In the rows, zero is written as 128.
One turn moves every row onto another: examples first, then more rows asked:
fub: [108  99 112 126 156  94 131 137 149 134 151 163 138 135 140]
tem: [155 132  98 119 113 132 116 143 100 172 111 135 143 145 101]
Genu: [162 152 100 121 146 119 155 134 132 140  80 140 108 143 103]
nikug: [127 148 122 139 109 113  86 138 145 132 149 144 105 119 126]
Fevav: [153 144 105 113 151 116 161 133 144 131  82 142 107 144 100]
tib: [160 144  87 145 144 135 144 133 129 132  74 123 101 135 120]
totu: [166 150  92 134 145 129 149 134 125 141  77 132 104 140 111]
Zub: [140 135 105 113 153 119 162 134 153 119  82 138 105 142 105]
fases: [148 134  87 144 145 136 146 133 138 119  75 119 101 132 125]
degi: [ 98  85 101 142 157 102 124 135 141 128 142 147 133 136 147]
kogeb: [ 98 111 131 119 146 128 153 120 132 117 104 163 104 121 158]
genit: [ 96 106 119 140 145 136 144 117 117 121  96 149  99 124 162]
vavav: [138 138 135 104 130 122 137 125 106 167  85 171 122 138 146]
raleg: [109 109 112 150 138 140 133 117  97 138  85 143 101 131 165]
buv: [124 102  77 159 126 147 116 135 101 134 119 110 123 135 119]
rukeb: [144 118  82 145 118 143 110 140  90 159 110 116 134 141 110]
laroz: [109 124 140 101 144 120 153 125 135 130 105 175 111 123 150]
Pem: [147 126 117 114 142  95 119 144 131 172 140 171 151 139 137]
lodar: [ 99 120 120 133 116 100  86 128 123 142 124 134 106 163  96]
pivuz: [104  83  91 158 149 111 109 134 126 137 127 132 134 142 153]
tizu: [142 109  94 149 134 112  97 143 109 176 117 141 150 148 152]
mugu: [110 137 116 152 126 104  97 121 118 133 155 147  95 140 103]
vita: [125 122 113 143 131 137 125 118  88 159  78 145 109 140 157]
ganem: [151 124 106 130 134 102 105 143 119 182 126 157 153 145 144]
zat: [138 130 119  86 125 119 142 147 145 139 139 154 142 127  99]
Niki: [103 101  99 128 138 136 141 139 146 102 143 130 123 117 114]
ramuv: [138 127  91 136 148 133 149 137 150 110  76 121 100 134 124]
vener: [105  96  82 150 135 145 131 136 125 109 131 116 118 121 120]
Zul: [128 134 143  94 134 119 148 126 124 153  97 177 118 130 146]
Kaved: [154 137 113  93 117 123 128 145 121 164 123 148 148 137  96]
puzav: [127 114 119 114 151  91 130 139 146 152 150 175 146 136 137]
Fupi: [121  92  88 159 138 115  98 138 113 158 119 132 141 147 157]
luvid: [134 128  99 122 151 126 158 135 158 110  79 129 102 135 113]
lig: [121 147 119 150 120 107  95 128 131 131 157 149  98 124 116]
pegom: [105 120 122 123 107 104  77 137 135 144 114 130 113 159 106]
bukel: [114 130 125 119 101 109  71 144 146 142 118 132 116 142 122]
tana: [136 133 123 124 127 128 129 123  90 171  79 157 115 142 151]
gose: [101 127 117 145 126 101  95 121 114 139 140 141  99 157  95]
ful: [117 114 112  98 134 125 148 143 155 113 146 148 131 118 106]
Loke: [124 141 127 127 101 113  76 142 152 137 133 138 112 126 127]

bukel goes to pegom
vita goes to raleg
ful goes to zat
And these:
Pem goes to ganem
Zub goes to Fevav

One turn moves every row onto another: examples first, then more rows asked:
Vaken: [130 124 132 126 123 183 160  98 162 118 144 124 124 122 130 123]
Zoso: [130 123 138 120 103  81 136 124 118  99 155 140 139 109 109 123]
Sefov: [151 117 140 160 121  84 123 130 103 117 130 135 131 112 120 120]
rif: [138 126 144 157 128  76 127 127 126 112 128 136 127 125 114 122]
mev: [110 109 140 113 127 181 119  92 140 106 143 154 133 151 129 129]
Fudi: [161 142 132 101 107 145 156 123  87 122 129 124 106 127 156 122]
Sura: [101 131 135  85  96 128 105 101 138  99  97 106 124 124 112 131]
Rugin: [141 125 141 114  95 158 191 117 124 108 127 151 129 114 135 124]
mose: [132 135 121 150 113 123 104 117 113 167  96 137 132 127 104 125]
Zinur: [129 123 125  89  87 149 103 115 101 109  95 104 124 110 123 128]
Bal: [168 121 111 120 121 125 125  83 105 148 126 130 121 119 152 121]
kalub: [120 130 128 150 110 116 104 101 119 162  98 139 140 114 101 130]
mifi: [120 129 156 100 100 114 155  80 114 101 134 129 128 102 148 133]
Gizi: [136 122 136 129 118 129 101 167 116 112  83 135 139 141 125 130]
Vabo: [101 107 144 144  86 158 104 103 121  96 121 123 147 111 113 140]
mema: [110 121 150 126 117 109 102 145 140  99  86 138 147 137 117 136]
petor: [158 124 125 122 102 100 135 146  92 112 153 137 130 114 116 116]
matu: [125 106 145 131 105 121  99 141 111 103  87 138 155 113 128 135]
Vokol: [134 120 131 127 119 185 157  96 154 120 143 123 127 116 133 122]
daped: [153 130 134 158 130  86 126 144 114 121 126 134 119 132 118 117]
Tazeg: [133 124 127 115 126 100 128  59 143 132 130 133 129 123 140 128]
miki: [126 129 146 110 101 149 192 110 145 103 129 152 129 123 129 125]
lafu: [126 143 121  86 103 144 106 132 127 111  92 103 107 146 113 125]
buviv: [154 145 112 116 141 113 131  95 143 145 124 130 107 159 136 120]
Buku: [134 124 125 145  96 181 106 145 106 114 115 119 124 143 116 131]
kuri: [ 97 136 139 141 107 153 110 127 154  98 116 122 126 163  98 138]
vik: [123 160 146  97 123 116 161 113 143 108 130 127 102 159 135 127]
kuzu: [117 139 127 149 118 113 107 111 132 161  97 139 131 134  96 127]
Ped: [138 124 129 126 122 187 159 104 155 122 143 123 123 122 133 122]
menab: [144 142 128 119 116  88 139 151 125 108 153 138 121 142 105 118]
pul: [122 103 135 115 122 190 116  96 122 111 142 152 132 140 137 127]
sidi: [140 136 138 110 104 157 191 124 138 111 126 151 120 133 130 121]
rimo: [123 114 132 113 130 190 118 106 132 113 139 151 125 158 131 125]

mifi goes to vik
daped goes to Sefov
And these:
mema goes to Gizi
sidi goes to Rugin
petor goes to Zoso
Ped goes to Vokol
pul goes to mev
kuri goes to Buku
buviv goes to Bal
kalub goes to kuzu
Zinur goes to Sura

One turn moves every row onto another: examples first, then more rows asked:
tovos: [ 70 130 135 129 130  85 128 184 133 157 146 112  87 132 117 103]
zetiv: [128 117 143 149 131 136 108 160 106 118 137 112 103 110 105 135]
bul: [ 96 164 171 162  99 113 106 158 141 122 128 132  84  99  86 115]
nav: [111 145  98 168 119  61 138 154 127 134 116 155  75 138 109 116]
zol: [101 138 135 134 133  85 131 149  94 106  98 100 106 102 124 135]
tisip: [ 82 117 134 120 129  87 126 160 125 156 173 106  81 132 104  88]
vube: [ 49 153 128 126 121  80 111 168 124 153 150 108  75 113 111  98]
vuk: [101 100 116 162 108  57 127 155 100 103 156  91 105 124  80 129]
Lazod: [104 125 151 166 134 107  92 138 133  86 170 122  88 115  96 101]
Gilu: [115 137 101 166 140  80 126 156 115 116 151 160 113 140 100  92]
fova: [113 120 116 154 137 132  91 124 112 112 162 105  94 100  86 120]
nifo: [105 171 117 165 113  44 117 121 105 133 145 114  58 126 115 119]
dalog: [ 86 156 109 162 122 137  92 134 122 122 131 114  90  87  73 123]
Vek: [120 117 169 150 116 101  96 164 133 113 147 139  90  95 113 126]
mudu: [131 152 131 155 108  51 134 121 106 143 150 118  61 134 109 114]
kamuk: [ 88 153 117 124 107  90 126 127 102 129  97 118  91  72  88 122]
san: [ 87 144 132 171 119 103  85 132 163 120 150 132  85  88  77 112]
vus: [ 97 117 131 152  88  59 130 180  93 113 126 107 103 109  89 140]
Zuno: [ 79 142 120 158  74  62 128 157 105 128 125 104  93  97  59 130]
tugi: [ 82 119  96 168  96  63 125 138 118 116 149 103  99 110  50 117]
dipug: [ 99 136 104 137 127  99 138 100 119 123 124 103  98 100  64  99]
nura: [ 58 130 113 119 124  88 113 157 122 147 166 123  75 115  96  80]
dun: [116 107 112 143 154  86 134 121 122 114 126  91 112 115 104 124]
zeko: [111 172 121 159 114  57 103 111 116 155 172 115  88 104  92 110]
keto: [128 161 149 154 118  52 110 142 102 150 160 114  95 112 127 130]
Lezel: [111 136  90 154 116  61 128 142 106 119 135 166  67 128 105 102]
taz: [105 155 142 154 113 132 102 160 118 139 115 107  94  89  97 145]
Ton: [ 99 171 109 161 113  83 125 169 112 132 122 170 104 119  95  99]

tugi goes to vuk
vube goes to nura
And these:
Lezel goes to mudu
zetiv goes to taz
Vek goes to bul
zeko goes to Gilu
kamuk goes to dipug

One turn moves every row onto another: examples first, then more rows asked:
Fir: [107 105 137 140 142 161  89 122  87 162 168 128 123 141]
Mamo: [124 126 145 165 119 192 125 146  95 155 185 100  86 106]
para: [ 98  99 149 161 125 141  78 168 114 140 140 129 113  65]
nemu: [ 99 142 154 124 144 157 102 184 114 173 178 110 137 116]
Kalu: [108 141 135 115 127 146  94 183 136 166 164 121 126  98]
Lov: [128  84 159 152 125 163 146 166 122 147 198 134 144 113]
kozes: [114 108 136 168 102 161 109 160 130 133 177  73 109 108]
zeve: [115 133 159 103 140 154 109 190 119 151 152 118 127 115]
kav: [117 119 146 156 159 186 100 147 123 143 207  86 123 119]
maru: [137 127 155 155 155 190  84 140 148 138 145 108  88 112]
miti: [138 104 193 140 123 136 108 134 131 152 153 110 127  77]
Togus: [152 122 169 163 120 163 143 162 132 138 160 153 124 137]
dulu: [110  88 156 166  94 161 135 188 108 148 146 131 106 108]
Peze: [114 119 150 151 129 148 124 100 139 165 138 118 115 103]
Lagun: [104 114 183 130 132 178 104 162 130 141 169 146  71 116]
napel: [ 91 147 147 172  98 159 101 153 125 137 147 150 132 108]
Sika: [125 104 172 161 178 161  98 109 126 134 157 122 122 114]
dok: [107  89 143 178 143 150  75 183  98 149 175 113 123 123]
Sar: [130  87 151 167 116 130 103 147 111 181 147 144 127 105]
tepo: [104 117 146 164 140 194 114 143 129 103 154 109  90  88]
purin: [ 95 126 133 176 139 205 130 161 143 135 161 133 129 114]
dit: [133 118 131 188 144 178 114 146 119 121 178 157 143  99]
tavo: [102  89 174 167 123 153 103 156 116 179 155  95  86 117]
vifup: [131 133 133 146 132 151  89 124 142 130 156 117 144  74]
Pebi: [ 92  71 178 143 157 147 109 182 120 138 148 140 118 112]
vig: [138 120 156 148 163 189 113 126 103 155 146 147 148  98]
luz: [123 113 181 134 145 180 140 167 139 107 164 134 137 104]

luz goes to vifup
nemu goes to zeve
And these:
vig goes to maru
Sar goes to tavo
Pebi goes to para
miti goes to kozes
Lagun goes to napel
Peze goes to Mamo
Sika goes to tepo

One turn moves every row onto another: examples first, then more rows asked:
nusuv: [115 170 169  75 105 167 122 139 121 156 150 134 132 164]
zit: [144 130 122  84 138 126 158 130 158 146 127 126 129 140]
Kar: [ 84 170 173  96 156 134 145 133 122 131 148 126 162 149]
liva: [112 123 127 121 145 142 147 187 119 118 136 113 136 173]
ler: [131 146 148 111 154 124  99 192 107 154 161 123 120 159]
Sez: [146 173 117 137 126 133 113 130 107 135 122 123 127 187]
peto: [126 177 170  90 155 166 126 139 143 133 107 146 155 161]
rumot: [114 139 140  82 143  94  88 175 123 141 150 149 123 164]
minum: [109 148 119 130 148 131 129 137 116 137 105 116 100 174]
demuz: [110 151 163  75 102 150 130 146 128 170 107 137 140 153]
lume: [123 131 161 114 134 108 112 174 157 122 126 122 107 167]
gukup: [166 139 108 104 127 135 131 156 125 118 151 141 166 164]
vuva: [157 153 126  94 128 107  92 169 113 141 158 152 156 167]
pav: [129 172 123 126 130 122  97 140  95 156 131 123 110 182]
Zep: [ 85 132 123  70 136 121 146 150 121 149 156 125 116 163]
Lazok: [114 157 132 123 136 116 104 137 114 152 115 120  91 174]
pufeb: [109 159 161  98 104 127 151 128 118 154 141 125 178 145]
zim: [100 116 133  85 152 115 125 165 142 119 140 136 108 156]
Pizur: [120 166 167  96 139 124 135 136 114 173 139 129 169 124]
sivem: [143 149 138 124 112 109 109 185 119 133 130 131 161 188]
mag: [102 171 181  99 150 110 129 132 136 147 122 138 167 140]
ganan: [132 115 113  98 142 138 150 153 143 104 140 131 135 156]
fis: [143 154 108  96 147 119 145 147 126 135 116 144 184 172]
Per: [139 159 112 137 146 147 131 127 116 128 116 116 113 174]
domad: [114 156 157  81 151 165 136 151 121 166 100 139 150 142]
Loder: [148 182 132  86 167 120 107 146 118 143 168 147 154 168]
doker: [174 143 139 125 134 146 128 165 140 128 153 116 132 155]
ril: [110 167 174  97 123 139 152 116 136 133 160 120 155 144]
lep: [106 166 149  75 127  92 105 142 143 134 156 145 128 187]
geb: [106 182 165  85 129 170 126 142 119 128 137 143 159 185]

peto goes to nusuv
Zep goes to fis
And these:
lume goes to doker
vuva goes to zim
minum goes to Sez
Pizur goes to Kar

One turn moves every row onto another: examples first, then more rows asked:
mik: [ 98  79 148 134 128  92 118 117 166 166 125 129 104  99 101 138 157 160]
sus: [ 99  96 151 126 115  88 118 131 153 164 130 126  96 108 110 134 162 169]
pona: [176 116 180 139 130 128  99 118 124 177 118 112 126 109  92 115 130 139]
famam: [110 116 121 137 109 142 143 135 138 147 133 108 111 161 143 129 153 163]
gel: [133 123 164 112 162 136 113 146 104 153 167 108 143 146 147 141 132 136]
kemo: [150  85 128 119 118 141 157 124 167 154 109 102 137 139 109 119 124 171]
nor: [146 117 184 157 160 131 105 131 133 165 113 161 115 105  98 137 132 119]
lelaf: [146  89 119 130 111 141 149 121 167 150 112 109 138 140 117 107 123 167]
sazu: [147 108 173 132 181 119 123 146 133 145 134 155 147 108 124 142 125 104]
vaf: [105  98 130 141 144 126 157 143 172 131 102 153 115 133 130 149 132 142]
pesur: [175 121 184 138 123 119 102 130 125 170 114 119 122 109  97 110 128 140]
fasa: [138 131 171 122 156 129 111 144  98 161 162 112 133 135 140 147 154 121]
nevoz: [100  83 155 123 133 108 130 134 163 168 131 145 108 106  95 133 161 172]
Kat: [140 137 183 148 137 135  94 130 104 175 135 123 105 128 114 141 157 133]
mizi: [134 109 165 125 181 127 126 152 134 137 143 150 149 127 139 139 110 118]
Mol: [147 113 179 161 157 128 100 120 138 165 111 150 117 103 102 141 130 114]
mam: [138 139 179 152 130 122  90 128 105 168 130 120  99 123 120 138 152 127]
lavup: [138 133 167 130 151 107 100 138 102 153 157 105 125 128 150 147 146 112]
pokup: [108 116 123 135 112 124 133 123 141 147 126  91 104 154 149 151 150 157]
nas: [109 118 133 126 116 138 149 146 135 148 131 110 105 161 138 145 156 169]
peki: [134 100 156 135 184 118 113 124 141 140 143 129 149 120 147 149 105 105]
Nosi: [180 105 167 111 148 119 113 125 123 163 141  99 157 117 114 118 122 126]
pazo: [107 115 118 142 107 133 134 127 140 145 132 102 110 159 149 135 152 159]
pafu: [167 111 163 108 147 106 120 148 130 142 139 111 156 124 135 110  98 132]
duz: [112  77 150 125 119 102 118 113 163 173 129 114 111 105  95 130 156 174]
rosop: [132 129 157 122 150 106 102 139 111 143 155 100 135 138 161 140 123 120]
biti: [107  89 119 155 141 143 147 117 168 140 113 145 121 139 134 140 135 139]
zem: [107  95 120 153 138 139 151 131 170 133 108 154 119 140 134 137 133 140]
Bidi: [183 115 170 108 140 101 115 142 124 152 136 106 150 113 122 109 118 125]
lut: [ 99  86 150 122 129 112 123 124 151 174 138 121 104 113 100 140 169 176]
zogus: [147  95 127 124 107 112 151 129 170 138  98 100 127 131 121 116 117 159]
sav: [167  98 159 110 159 125 116 125 131 155 149  97 163 126 128 120 102 135]
tonos: [107  85 124 148 151 140 147 116 173 143 109 136 122 134 126 158 133 139]
kinez: [146  92 120 133 105 127 147 125 168 140 106 109 130 137 123 105 120 160]
Sogug: [146 104 165 140 183 117 113 123 138 148 133 138 147 105 128 150 125  97]
kuf: [112  88 156 118 115  95 127 136 158 165 129 129 106 104  97 121 155 176]

kuf goes to nevoz
biti goes to pazo
vaf goes to nas
And these:
mizi goes to gel
sazu goes to fasa
pesur goes to nor

